(in the rows, 128 means zero)
The rows of X fall into 3 groups, and each row is roughly a mix of its group's hidden directions; one row fits no group.
X, 112 rows:
[[128 114 152 137 129 110 106 167  69 116 118 125  99 113 145 109  93 103
   62 123 124]
 [124 176 126 127 145 153 119  67 178 150 135 153 152 148 146 118 116 139
  173 114 144]
 [159 146 128 151 141 150  76  80 146 117 121 133 125 113 166 103  71 137
  157 116 144]
 [ 96 101 119 134 114 107 168 172 101 139 129 124 131 136  87 167 174  99
   86 118 125]
 [110 112  95 142 143 146 105 157 138 126 136 109 153 171  91 179 177  87
  129 124 137]
 [133 137 110 117 119 136 156 102 178 132 133 127 155 136 105 146 173 156
  202 144 133]
 [102 136  80 122 158 165  95 118 183 123 113 111 148 172 124 167 139 111
  148 118 142]
 [133  80 126 124 113 110 137 187  81 104 120  98  99 113 118 139 137 119
   78 144 105]
 [ 97  87 141 111 123  93 130 199  98 106 127 115 110 118  89 119 125 138
   93 148 115]
 [124  80 131 144 124 117 120 186  81 114 135 106 113 127 105 144 133 105
   66 134 108]
 [141  87 124 133 121 127 128 174  81 109 121  96  99 127 137 142 128 109
   60 141  97]
 [135 102 137 156 115 121 153 154  84 150 155 127 138 130  98 162 173  87
   78 112 120]
 [105  95 126 141 111 103 163 175  87 135 128 123 122 125  94 160 161  99
   76 118 123]
 [122 181 136 129 143 154 139  64 172 154 126 156 148 159 157 116 113 141
  155 126 127]
 [103  92 146  99 127  91 115 189 121  86 119 114 108 115  88 108 114 154
  137 159 125]
 [120 118 103 103 111 126 184 125 163 141 136 120 146 130  93 165 192 145
  163 132 124]
 [181 129 135 170 118 128  92  93 127 106 121 129 128  90 143 106  95 144
  185 133 149]
 [120 122 102  97 112 126 183 123 167 141 130 121 145 125  97 165 190 143
  167 128 130]
 [137  83 133 127 110 105 136 186  75 104 122 102  99 108 119 131 133 122
   81 146 106]
 [135  95 164 135 103  81 150 179  84 104 119 125 114  97  94 112 135 141
  123 159 121]
 [158 135 167 155 100 115 180 109  81 161 151 151 127 103 142 108 132 137
   91 129 102]
 [141 163 149 137 138 136 103  88 153 123 131 147 137 137 149  79  90 167
  182 154 126]
 [160 152 140 121 140 145  89  88 153 114 130 132 125 121 164  86  86 162
  176 144 128]
 [148 159  99  97 129 155 130  70 162 154 141 133 127 103 175 110 115 160
  153 105 129]
 [123 156 126 114 148 148 103  92 184 122 138 136 145 157 130 107 116 162
  195 149 128]
 [123  99 110 133 114 121 158 159  96 139 126 113 122 122 112 177 169  83
   72 101 129]
 [120 148  77 113 154 165  86 100 176 128 120 116 138 150 146 155 131 106
  158  99 155]
 [144 104 139 102 111  93 137 184  78 101  97 108  97  86 135 121 134 118
  100 140 132]
 [167 111 141 144 116 109 105 151  74 103 100 115  98  79 157 112  98 111
   98 125 139]
 [179 135 137 174 123 130  82 100 116 105 112 129 126  96 155 103  88 131
  169 131 151]
 [ 96 141  88 123 161 171 100 111 177 142 138 122 151 183 124 161 139 110
  129 111 130]
 [154 162 111 129 121 145 140  66 168 140 125 139 145 122 146 136 146 135
  198 116 152]
 [107 167 137 114 138 133 130  81 179 147 145 160 150 139 121 103 118 159
  187 122 143]
 [185 120 151 185 108 121 117 131  63 124 123 127 121  97 154 114 117 111
  101 137 124]
 [161 128 171 127  99  95 158 124  86 130 134 144 107  75 145  83 106 156
  123 138 119]
 [128 142 139 112 133 113  95 134 130  87  96 125 101 123 158  79  76 160
  162 164 129]
 [157 159 113 132 116 143 148  67 165 137 124 137 144 125 145 138 149 138
  201 124 145]
 [161 160  96 147 124 160 133  70 137 158 126 133 142 122 170 154 147  98
  138  90 149]
 [124  84 131 129 113  96 136 196  81 105 113 106 109 107 102 138 142 116
   89 143 121]
 [124 125 114 121 112 126 173 124 160 137 138 127 157 144  89 155 193 147
  180 149 123]
 [137 124 147 142 123 124 120 109 160 105 145 134 138 139 101 102 116 179
  204 169 117]
 [150 144 128 136 146 153  67  89 155 118 153 131 133 132 146  92  89 154
  179 133 132]
 [164 113 165 150  90  89 169 146  72 126 126 135 118  81 123 110 140 136
  121 145 121]
 [128 145 102 143 144 162 123 107 129 160 126 129 143 149 151 171 144  72
   81  82 141]
 [132 168 131 119 138 149 122  62 173 150 148 153 143 134 147 108 109 149
  176 111 140]
 [130 135 124 146 130 129 110 114 166 107 129 130 154 150  98 124 143 154
  217 162 139]
 [147 142 134 123 131 122  98 121 156  94 112 125 137 130 124 104 126 158
  216 168 143]
 [123  99 132 140 128 100  98 188 110  78  97 107 125 134  89 143 144 106
  153 156 149]
 [156 156 130 114 142 149  91  83 163 117 126 131 126 121 167  93  90 158
  178 136 135]
 [155 140 154 167 119 134 147 102  86 165 154 150 136 126 140 143 142  78
   84  92 132]
 [154  82 103 124 128 127  61 161 119  89 150  92 113  99 109 124 123 133
  157 130 139]
 [142 124 141 103 132 114 104 160  85 108 100 116  90  95 169 103  91 113
   79 123 132]
 [150 154  83 138 137 161 101  87 152 138 118 121 143 135 157 162 148  90
  158  94 161]
 [142 131 131 177 123 138 138 121 103 157 152 138 158 153 108 168 179  72
  112 107 137]
 [159 151 131 165 141 146  72  86 131 120 118 137 128 116 167 103  74 124
  149 115 150]
 [137 150 128 124 147 152  85  87 172 119 145 134 136 143 143  94  94 164
  185 142 127]
 [130 177 130 132 147 159 117  64 172 150 134 153 149 153 156 114 108 139
  163 120 135]
 [ 75 120 120 121 128 120 162 151 146 144 150 135 150 172  71 156 176 127
  132 136 117]
 [183 125 140 141 120 127 101 120  91 112 111 119 101  77 177 100  85 127
  112 122 134]
 [158 115 174 140  96  88 156 147  69 123 131 138 107  82 129  96 122 137
  113 142 121]
 [131  85 107 147 123 135 132 163  95 128 139 102 121 136 110 176 159  85
   72 112 117]
 [139 158 133 141 151 158  85  78 142 141 135 143 126 128 173 102  68 125
  117 100 134]
 [123  87 136 130 110  91 141 194  78 110 116 112 111 102 100 135 145 117
   91 139 125]
 [153 101 147 145 109  89 110 177  76  86 103 113 108  93 119 111 123 123
  137 155 140]
 [136 151 130  96 132 132 124  90 159 120 108 135 108  99 173  88  73 171
  151 128 130]
 [151 157 121 118 133 149 109  65 170 135 146 139 135 122 151 107 110 153
  192 117 141]
 [131 122 130 168 121 135 152 130 106 161 159 137 158 151  96 169 183  85
  103 111 127]
 [153 140 125 129 106 122 160  90 163 117 118 132 138 119 122 130 151 159
  214 150 136]
 [119 159  95 122 145 173 133  72 172 171 150 138 148 153 152 144 132 128
  125  95 124]
 [168 150 135 123 139 146  86  88 145 114 122 128 119 108 175  90  79 153
  163 134 134]
 [ 94 132 148 131 160 133  85 159 106 135 136 135 124 153 137  98  83 121
   59 129 112]
 [132 121 149 150 112 125 167 130  91 173 186 146 146 136 103 131 168 121
   88 122 101]
 [174 143 132 118 134 141  90  93 137 111 112 123 110  93 181  94  78 146
  150 125 139]
 [170 147 139 128 137 138  80 104 134 102 113 124 117 109 171  86  82 150
  167 146 136]
 [113 108 124  72 127  97 121 188 124  82  88 102 100 112 120 123 133 134
  141 154 137]
 [ 98 155 112 115 166 167  87  95 165 139 138 135 129 174 152 134  96 106
  113  97 133]
 [157 104 157 136  91  84 167 157  81 116 117 127 112  74 117 110 138 147
  127 150 123]
 [100 116  88 109 156 144  82 151 173  93  96 100 131 156 113 160 128 112
  152 128 150]
 [135 121  94 151 138 158 121 135 117 137 112 106 135 153 142 184 156  70
   78 106 129]
 [119 106 107 136 127 139 143 139 127 155 157 122 150 137  89 182 181  87
  102  90 138]
 [118 138 111 117 124 139 165 109 176 143 140 131 161 155  98 153 183 147
  182 143 124]
 [165 156 130 110 111 128 143  78 128 147 141 143 117  79 173  88 109 163
  155 115 131]
 [162 115 170 154  92  88 164 146  67 127 130 139 119  87 120 109 140 130
  120 144 124]
 [116 162 121 119 140 159 148  66 162 174 158 153 143 149 144 142 131 115
  120  83 130]
 [121  88 139 132 129 105 103 197  94  89 111 103 110 124 108 116 115 137
  101 166 111]
 [117  95 158 159 121  99 133 186  85 107 119 123 128 144  84 145 146  98
   99 150 123]
 [117 101 138 117 114  88 138 199  94  93  99 110 116 122  96 135 158 118
  128 162 132]
 [127 151 127 134 143 143  99  98 178 115 132 136 151 158 118 113 123 156
  206 154 134]
 [145 115 110 111 145 143  53 128 152  95 146 107 118 119 133  99  95 157
  175 139 134]
 [139 150 112 123 135 153 123  74 190 133 136 134 150 136 130 128 129 157
  198 129 137]
 [101 118  89 111 155 143  78 151 172  94 103 102 135 158 109 156 134 115
  161 133 150]
 [160 132 146 167 113 132 155 109  82 162 145 142 134 120 139 151 150  79
   80  95 130]
 [132 154 132 129 149 158 104  88 127 156 144 142 119 130 178 109  78 118
   78  93 121]
 [ 97  90 136 121 130 101 113 195 117 102 141 115 131 142  62 137 155 123
  136 148 130]
 [130  93 143 152 114  97 125 187  83 105 127 116 129 128  81 147 166  97
  124 145 136]
 [143 121 122  94 115 106 126 136 142  93  97 113 107  81 141  95 104 180
  174 155 134]
 [174 147 135 125 136 146  90  88 136 116 119 126 113  98 183  92  77 145
  147 125 134]
 [116 170 127 109 135 147 155  64 167 172 146 159 143 133 144 131 127 127
  139  86 142]
 [106  91 145 124 115  90 145 196  85 111 117 118 112 113  95 128 135 126
   85 146 117]
 [151 140 152 145 108 113 150  95 146 115 130 144 137 120 117 102 128 173
  207 164 126]
 [110 119 102 130 136 154 151 115 160 167 157 128 161 148  95 179 173 109
  111  94 128]
 [149 151 129 134 143 149  78  85 160 119 145 133 135 133 148  92  93 158
  187 138 133]
 [164 123 117 129 108 126 126  88 114 133 133 129 100  59 167 107  86 145
  126  89 140]
 [112 169 136 120 139 131 122  83 177 144 138 160 153 136 123 103 116 156
  192 122 151]
 [167 163 125 127 118 150 151  64 132 163 142 144 129 102 184 106 115 149
  129 112 118]
 [ 65 141 129  87 152 140 144 139 149 156 156 140 133 182 114 130 135 128
   84 122 102]
 [ 98 145 114 111 139 147 149 101 186 147 151 138 158 172 102 142 159 151
  171 137 118]
 [113 159 109 120 144 170 140  73 166 177 161 145 146 156 150 133 126 136
  113  99 112]
 [165 126 142 154  95 112 163  97 136 117 131 136 138 108 108 127 152 155
  206 152 133]
 [127 114 118 140 108 119 177 141  97 150 124 126 130 120 116 177 174  83
   81  99 133]
 [109 111 132  81 132  96 109 193 115  81  90 106  99 119 122 115 123 129
  131 157 137]
 [129  98 110 144 126 134 133 171  90 122 112 101 118 141 129 169 153  84
   62 127 113]]

One row of each group comes first, with its name. Which group is each row after those in?
[110 112 104  96 113 120 179 142 160 130 128 116 141 134  88 164 190 143
 161 139 125] -> (93)
[146 163 107 128 129 158 141  60 168 156 139 142 146 134 150 147 145 119
 168  96 146] -> (86)
[173 160 112 160 120 157 140  71 121 160 126 137 142 121 175 148 145  97
 128  99 140] -> (65)

[125  90 131 139 115 105 141 191  77 111 109 107 112 119 112 146 145 107
  75 143 116] -> (86)
[106 108 128  98 128 100 108 174 136  82 108 111 109 121 109  98 110 171
 162 172 123] -> (65)
[190 116 129 169 104 112 112 123 103  98  98 116 123  76 140 125 125 126
 172 138 155] -> (93)
[ 81 110 122 129 121 112 166 164 128 138 139 131 144 161  69 163 179 116
 118 135 121] -> (93)
[121 154 114 132 139 165 141  66 180 165 162 145 157 156 130 137 134 145
 151 111 119] -> (93)
[133  96 135 155 112 110 142 172  87 132 147 121 142 130  80 160 184  93
 110 130 130] -> (65)
[166 114 163 138  93  86 157 146  82 113 114 132 111  73 129  99 127 148
 136 152 126] -> (65)
[136 142 134 140 136 127  96 120 159  98 118 129 147 149 113 110 129 153
 214 171 140] -> (93)
[116 140 111 150 138 147 137 128 112 161 120 132 144 150 137 172 154  68
  69  90 139] -> (86)
[147 145 131 184 123 156 147  71 128 176 168 153 159 141 133 139 136 121
 115 104 117] -> (93)
[135 157 142 139 140 140 101  90 166 120 134 144 144 147 136  92  99 168
 193 157 126] -> (86)
